Small tables with named rows and columns. After each table, cells are looked up by row and column.

pevi:
         novegil  vibore   nog    rem  vusitos   lop  malefur
bamiveb     6891    5210  1054   1464     4347  1371     3613
soko        5075    5199  1054   7715     4157  1371     3613
mitapuv      493    5210  1054  -6681     3410  1295     2215
pifute     -1180    -417  1054   1464     -643  1371     2112
fisal       6891    5210  1054   1464     4157  1371     3613
dob        -1032    -435  1054   6161     -586  1371     2368
div         1207     -64  1054   7715      882  1371     3613
reso        5075    5210  1054  -6971     4157  1164     3613
vero        4359    5210  1054  -7043     4157  1142     3613
rozenot     6890    5210  1054   1464     4347  1371     3613
kad         5075    5210  1054  -4772     4157  1371     3613
pitaf       6608    5210  1054   1685     4157  1371     3613

div, nog => 1054
reso, novegil => 5075
reso, rem => -6971
reso, nog => 1054
vero, rem => -7043
soko, novegil => 5075
reso, vusitos => 4157
pitaf, vibore => 5210
div, novegil => 1207
div, lop => 1371
rozenot, novegil => 6890
mitapuv, rem => -6681
pitaf, novegil => 6608

bet:
|  | zat | zemugu |
|---|---|---|
| domuro | 617 | 559 |
| nevef | 540 | 558 |
| tirer | 447 | 374 |
| vetegi | 447 | 810 |
| duv | 603 | 515 |
| lipu | 427 | 206 |

vetegi, zat => 447
tirer, zemugu => 374
domuro, zat => 617
vetegi, zemugu => 810
lipu, zat => 427
nevef, zemugu => 558
tirer, zat => 447
duv, zat => 603
nevef, zat => 540
duv, zemugu => 515
domuro, zemugu => 559
lipu, zemugu => 206

morofi =
	bula	bimim	nusoko	rona	zod	votopi	zoziru	fotak
buk	4.883	2.848	5.222	5.949	6.848	5.744	6.188	8.429
lozu	5.493	8.438	6.374	4.303	4.254	4.544	5.359	2.079
vis	3.127	4.759	7.419	3.479	6.496	3.645	7.909	5.682
rop	7.893	9.469	4.935	5.413	2.968	6.470	3.291	1.677
ripelu	7.731	6.061	3.967	6.783	4.458	7.100	3.067	5.606
bip	7.277	5.028	3.858	7.432	5.348	7.388	4.089	6.639
kag	3.057	5.091	7.172	3.451	6.402	3.411	7.854	5.140
zofulom	7.654	5.246	3.434	7.824	4.972	7.007	2.581	6.473
gifanut	7.399	9.810	5.577	5.267	3.121	5.886	3.597	1.196
gironu	6.685	6.372	4.520	6.235	4.793	6.575	4.871	4.782

vis, zod -> 6.496
gifanut, votopi -> 5.886
lozu, votopi -> 4.544
kag, rona -> 3.451
ripelu, bula -> 7.731
lozu, fotak -> 2.079
gironu, zod -> 4.793
ripelu, nusoko -> 3.967
gironu, rona -> 6.235
gifanut, bimim -> 9.810
bip, zod -> 5.348
vis, bula -> 3.127
zofulom, zoziru -> 2.581

fabub:
|  | tilu | zuvu | zom | kizeri | ran |
|---|---|---|---|---|---|
| vuma | 110 | 255 | 133 | 225 | 107 |
| beru | 44 | 65 | 63 | 137 | 160 |
| zup | 223 | 137 | 54 | 46 | 89 |
| lelezem | 15 | 52 | 158 | 84 | 155 |

beru, ran -> 160
beru, zuvu -> 65
zup, zom -> 54
beru, kizeri -> 137
vuma, ran -> 107
lelezem, zom -> 158
beru, tilu -> 44
lelezem, kizeri -> 84
vuma, zuvu -> 255
beru, zom -> 63
zup, tilu -> 223
vuma, kizeri -> 225
lelezem, ran -> 155
lelezem, zuvu -> 52
zup, zuvu -> 137
lelezem, tilu -> 15
vuma, tilu -> 110
zup, ran -> 89
vuma, zom -> 133

Table bog
	letu	mim	galig
luz	8.52	2.34	8.79
topuf	5.29	5.03	6.50
sulub	7.19	4.07	6.78
zivu	9.94	2.98	8.03
sagu	8.68	2.76	7.92
lom	4.84	6.82	5.29
nid	7.24	2.64	8.41
zez	8.18	2.95	7.61
fidotup	9.17	3.09	7.93
doza	8.94	3.42	7.10
ruzi	7.61	4.12	6.24

What is the galig of sulub in bog? 6.78
What is the mim of topuf in bog? 5.03
What is the letu of nid in bog? 7.24
What is the letu of lom in bog? 4.84
What is the mim of sagu in bog? 2.76
What is the letu of fidotup in bog? 9.17
What is the galig of doza in bog? 7.10
What is the letu of luz in bog? 8.52

Table pov
,limiz,zakubo
kemonis,0.14,0.27
lib,0.10,0.06
kodor,0.14,0.05
kaz,0.20,-0.13
leme,-0.07,0.34
dukup,0.11,0.68
mafek,-0.22,0.12
getiv,-0.30,0.15
naf,-0.29,0.19
tunalo,-0.50,0.43
sibevun,-0.42,-0.60
sino,0.01,-0.17
gid,-0.24,0.45
dab,0.12,0.33

What is the zakubo of kaz in pov? -0.13
What is the zakubo of sibevun in pov? -0.60
What is the zakubo of getiv in pov? 0.15
What is the zakubo of dukup in pov? 0.68
What is the zakubo of sino in pov? -0.17
What is the limiz of dukup in pov? 0.11
Row with the largest zakubo: dukup

Table sopu
,tevig,pov,bonuta,beket,vetup,fus
gutobo,4.1,7.0,0.6,5.3,7.0,4.5
zozutem,6.6,5.6,6.4,4.6,5.4,5.5
lam,5.9,6.3,6.4,5.3,3.5,6.1
tuked,6.2,4.9,5.3,5.9,3.7,5.4
duzesas,5.9,3.2,8.5,4.3,6.8,4.9
rurafi,5.4,5.7,4.9,5.1,6.5,5.1
did,4.9,6.4,5.3,4.9,4.5,5.7
zitas,5.0,3.9,6.7,5.0,6.1,4.9
rolut,5.9,5.6,4.5,4.3,6.4,5.6
tonezi,5.5,4.1,7.1,5.3,6.4,5.4
dutabup,5.3,4.8,5.7,5.5,5.5,5.5

What is the bonuta of tuked in sopu? 5.3
What is the fus of gutobo in sopu? 4.5
What is the vetup of lam in sopu? 3.5
What is the bonuta of zitas in sopu? 6.7
What is the vetup of did in sopu? 4.5
What is the vetup of duzesas in sopu? 6.8
What is the fus of lam in sopu? 6.1
What is the tevig of rurafi in sopu? 5.4
What is the bonuta of tonezi in sopu? 7.1
What is the pov of zozutem in sopu? 5.6
What is the vetup of tuked in sopu? 3.7
What is the fus of zozutem in sopu? 5.5
What is the tevig of rolut in sopu? 5.9
What is the pov of tonezi in sopu? 4.1
What is the tevig of gutobo in sopu? 4.1
What is the pov of zitas in sopu? 3.9
What is the fus of zitas in sopu? 4.9
What is the pov of rolut in sopu? 5.6
What is the beket of dutabup in sopu? 5.5
What is the beket of lam in sopu? 5.3

libe
columns: zuri, busasa, giropal, baro, dizig
mak: [-470, -486, -723, -180, -721]
sof: [-234, 399, -135, -21, 183]
baz: [104, -739, -684, -726, 261]
todi: [-329, -669, 150, 422, -361]
zup: [-419, 216, -203, 102, 138]
zifopil: [298, -469, -356, -101, -688]
vefiruk: [-383, -423, -491, -256, -442]
bib: [208, -68, -453, 255, 51]
pel: [500, -437, 247, 50, 272]
lat: [-27, -428, -455, -288, -384]
fif: [-33, -541, -428, 349, -276]
beguvo: [-452, 404, -301, -281, -780]

zup, dizig => 138
bib, giropal => -453
mak, dizig => -721
bib, dizig => 51
todi, giropal => 150
todi, zuri => -329

mulafo
columns: pavelub, vovu, bero, pir, kopil, vuk, vem, pusudur
kiz: [40.954, 69.836, 67.878, 35.914, 74.021, 55.968, 88.258, 56.308]
reto: [37.915, 74.258, 29.846, 86.493, 53.748, 49.985, 74.702, 54.507]
gozipo: [76.667, 38.879, 58.370, 18.063, 48.775, 74.666, 31.572, 49.105]

kiz, vem -> 88.258
gozipo, vem -> 31.572
gozipo, vovu -> 38.879
reto, vuk -> 49.985
reto, bero -> 29.846
gozipo, pir -> 18.063
kiz, pir -> 35.914
kiz, bero -> 67.878

tudizod:
|  | rufe | zanit | tid | zoru | sanumug | gikud | num | lus | tav | pofev |
|---|---|---|---|---|---|---|---|---|---|---|
| vubu | 1.80 | 5.51 | 7.65 | 9.75 | 8.65 | 3.05 | 1.86 | 6.84 | 4.47 | 5.86 |
| ded | 7.05 | 2.43 | 4.78 | 3.34 | 5.21 | 5.95 | 2.49 | 0.31 | 5.46 | 4.59 |
| zemegi | 3.19 | 2.31 | 6.38 | 4.89 | 8.92 | 8.96 | 6.96 | 4.41 | 3.53 | 8.22 |
| tor | 7.15 | 4.74 | 4.29 | 4.12 | 6.03 | 5.93 | 0.77 | 0.75 | 2.91 | 5.52 |
| mivin | 2.39 | 5.47 | 7.09 | 8.50 | 8.12 | 4.58 | 4.00 | 7.16 | 4.10 | 6.59 |

What is the zoru of vubu in tudizod?
9.75
What is the tav of vubu in tudizod?
4.47
What is the tav of tor in tudizod?
2.91
What is the gikud of tor in tudizod?
5.93
What is the sanumug of mivin in tudizod?
8.12
What is the zanit of zemegi in tudizod?
2.31

